Named moves, each a turn or a mirror, and the order they were made in; the first pair answered
Z860:
[ -8  23 -25  18 -23  25 -40  23  53]  ->  [-41  11  13  39  39 -27 -21 -33  19]
[  6   6   9 -39  15  -6 -33 -10  28]  ->  [  4   6  12 -37  19 -10 -31 -14  25]
[ -2 -12 -54  20 -19  18 -29   6   7]  ->  [-23 -20 -29  33  22 -16 -16 -31 -16]
Z459:
[-13  17  20   8  -9  10  19  15  14]  ->  [  0  20  21 -11 -11   6  19  17  12]
[-16 -14   7  -4  18   9 -11 -17  35]  ->  [  3 -14   8 -30  16   4 -10 -14  30]
[  3   4 -21   5  -2   4 -18  -4  -1]  ->  [  3   6 -20   4  -2   4 -19  -3   2]
[ 10  -3  18  -6 -18  13  15  19   5]  ->  [ 13  -8  14  -3 -17  10  19  19  -7]
Z592:
[-30  42  50  15  42 -19  17 -28   2]  ->  [-24  52 -25  53  22  13   3 -30 -16]
[ -7   3  37  -1   5  -6  24   4 -16]  ->  [ -2  10 -14  27  -9  15  15   2 -29]
[ 16  24  11 -30 -13  -6  23   4  -6]  ->  [ 20  28 -19 -14 -21   6  18   3 -13]
[-33   0  25  24  13  -4 -13  -4  33]  ->  [-30   4  -6  40   5  10 -19  -4  26]
Z730:
[ 25  -4 -17 -28  -1  20 -24   5  19]  ->  [ 28  -3 -17 -31   4  14 -23  -1  16]
[ -4  13  37 -13  32 -25  22 -21 -17]  ->  [ -2  12  48  -8  15 -14  37   2 -15]
[ 13  10  -1 -30  11  -8   3 -20 -11]  ->  [ 16  11   9 -31   3  -4  15  -8 -13]
[-34  10  -5  47   5  21  12  -2   3]  ->  [-34  11 -11  44  14  14   4 -14   2]
Z486:
[-26 -30  11  26  -1  -2  -2   0   7]  ->  [ 12 -18 -13  11 -12   2  20   5 -34]
[  0 -47 -26   5  18 -10  -4  -5 -10]  ->  [ 15 -13 -50   5  13   4  -5 -14 -11]
[ -9  -1 -12  49  12   5  39  -1 -22]  ->  [-15   9 -15  54  13   9  30  -6  -9]
[-17   0  -3 -27   4  -1 -10  -6   2]  ->  [-12  -4  -3 -30   3  -3  -4  -4  -6]
Pairs:
(two moves a pair)
[ 25  25 -20 -26  -4  -1  -3 -26  -3]  ->  [ 26  23   8 -36  -7  -4  13 -14  -1]
Z592 then Z730
[ 19 -15   5  -5 -17   0  29  27 -30]  ->  [  7  40 -21  15 -17  25   1   4  11]
Z592 then Z486
[  9  21 -11  12 -18  21   9  20 -13]  ->  [-29   8  17  30   7   3  -2   2   9]
Z486 then Z860
[  2 -33  -6 -17   4 -22 -20 -18  21]  ->  [  9 -35   0 -23   7 -29  -5 -18   2]
Z459 then Z730
[ -4 -32  17  27 -14  18   8  35 -10]  ->  [ -9 -33  12  39  -3  12  10  22 -21]
Z860 then Z592
[  3  11   8  24   4 -22  26 -14 -24]  ->  [ -6  37  11  23   3 -11   7 -19  13]
Z486 then Z459
[-30  -3  21  60   5  -6  50  -4 -32]  ->  [-50  19  31  58   2   8  14  -5  33]
Z459 then Z730
[ 20  -4  18 -14 -11 -18  27 -20 -36]  ->  [ 21  -3  -1   6 -32   3  31  -1 -37]
Z730 then Z592
[-10   8  25  -6  17 -10  26  -3 -15]  ->  [ -1  30  10   1   1   9  29   5 -12]
Z730 then Z486
[ -6 -21 -12  -9  -2  -3  18  -1 -16]  ->  [ -8  13 -27  -2  -4  12   5 -12   3]
Z486 then Z459
[ 16   7  -7  12  -2   7  32   3 -33]  ->  [ -3  12  -7  36  -5  18  26   4 -16]
Z860 then Z459
[  8 -25  -8  23  -7   1  32  18 -40]  ->  [ 17 -25   7   1 -22   7  31  38 -22]
Z592 then Z860
[ 24  30 -34   3   2   8   1 -19 -21]  ->  [  5  30 -28  25  10   7   1 -27 -15]
Z860 then Z459
[-32 -34  55  14 -22   6  21  45  22]  ->  [-34 -28 -42  55 -24  28 -22  16  13]
Z592 then Z730
[ 14  11   5   7 -17  15  28  24 -12]  ->  [-11   1  13  28  11  -6  27  -5 -20]
Z730 then Z860
[-28  19   2  11  10  10 -38 -13  54]  ->  [ 45  22 -35 -24 -11  10  12   2 -36]
Z486 then Z486
[ -5 -31 -29  26  -2  -5   7 -12 -36]  ->  [-37 -23  34  20  10 -13   1  -9  16]
Z459 then Z592
[ 18   8 -20  21   2 -13  29  -3 -47]  ->  [ 22   9 -23  22 -13   0  31  14 -39]
Z730 then Z860
[ 12   1  -5 -31  -6   6  12   5  -9]  ->  [-10  -7  -1  -2  11  -4  21 -12 -25]
Z860 then Z459
[ 17  65   1  -3  -4  16  12 -15  11]  ->  [ 19 -11  38 -20  -2 -17  41  13 -30]
Z486 then Z486
[  1   2 -11  17 -13  12   6  13 -18]  ->  [-14 -14   4  21  -8   5   1  16  -6]
Z486 then Z486
